One turn moves each row of this set onto another row. After a few examples, where does it send each row asked below?
Lefo: [-18 -22  21  25 -21  14  10  23  37 -34  -5 -13]
Niput: [-10 -39  28  13   7   0   5  15  49 -23  -9 -19]
Berir: [-11  -1  -1   1  42 -32   3 -35  -8  22 -27  -9]
mip: [ 12 -19  15  37 -30  15  34 -10  -9 -20  21   8]
sanid: [  0  -6  11  18 -12  -6  36   7 -57  13  -2 -25]
Getar: [-12   9   8  -4  37  32  17  30 -33  25   7 -14]
ful: [-16 -33  20  -7  12 -21 -23  12  45  12  -6   0]
kis: [ -1 -32  32   6  16  -7   0  16  50 -26  -6  -3]
Tapaz: [-15 -12  17  24 -33   9  10  -6 -28  31  25  -6]
Dasi: [-33 -10   8  22 -40   4  -7  31  18  -8   0  -3]
guf: [-24   3   7  12  10 -12  13 -13 -37  45 -17 -24]
lemo: [ -4  20 -14  -8  50   8  -7   9 -24  28  -3   1]
dazo: [  2  13   0  -7  31  21   9  29 -45  20   4 -11]
mukar: [ 29 -37  23  14  -9 -18  31 -12   1 -37  -6 -16]
Potog: [ 12 -27   9   6  15 -42  -1 -37  22 -16 -25  -3]
zaka: [ -3 -20  16  22  34  -9  -4 -41  34  21  -6  -3]
Voba: [-23 -12  18  14   3  -2 -10 -22   3  53   9 -13]
gopi: [-15  24  -7 -10  52  11  -2  11 -17  25  -8   2]
gapi: [  9  12 -15 -21  52  -3   1   1  -3  -2 -10  24]
pefut: [ 27 -17  10  15  -1 -14  43 -10 -34 -25  -6  -4]
gil: [ -7 -14  23  30 -26   3  34   4 -26 -11   1 -38]
toz: [ 18   6 -14 -17  61  -2  -5   0 -12   3 -10  14]
dapan: [ 18 -11   9 -11  28  21  33  31 -37  -5  17  -2]
geb: [-31  -2   0   7   3 -31 -22 -32   5  23 -24 -18]
dilu: [ 37 -10  -4 -22  40   2  21  14 -16 -15   4  23]
dugon: [-41 -13   7  -1 -18 -14 -23  29  23  23  -3  -1]
zak: [ 21 -22  15  31  15   4  23 -34  24 -29   3   9]
piluz: [-35  -6  15  18 -31  10   4  45   7 -10   4  -7]
kilin: [ 26 -18   5   9  37 -28  27 -32  -4 -24 -27   5]
dem: [-33 -29   9  -4 -29 -13 -23  15  25  18   1  -7]
defi: [ 36  -4  -7 -16  46   5  16  14 -24 -16   3  15]
Gusez: [-39   2  11  28 -18  -4   5  -5 -19  29  -8 -35]
gul: [-13 -19  24  23  -9  13  17  34  28 -38   0  -6]
bosu: [ 29   1   2  -9  28  14  24  33 -41  -8  12   2]
Sut: [-14 -42  21  -1   2 -12 -18   7  44   6  -6 -14]

Getar moves to gapi
Tapaz moves to zaka
And these:
gil moves to geb
lemo moves to defi
guf moves to kilin
Niput moves to Dasi

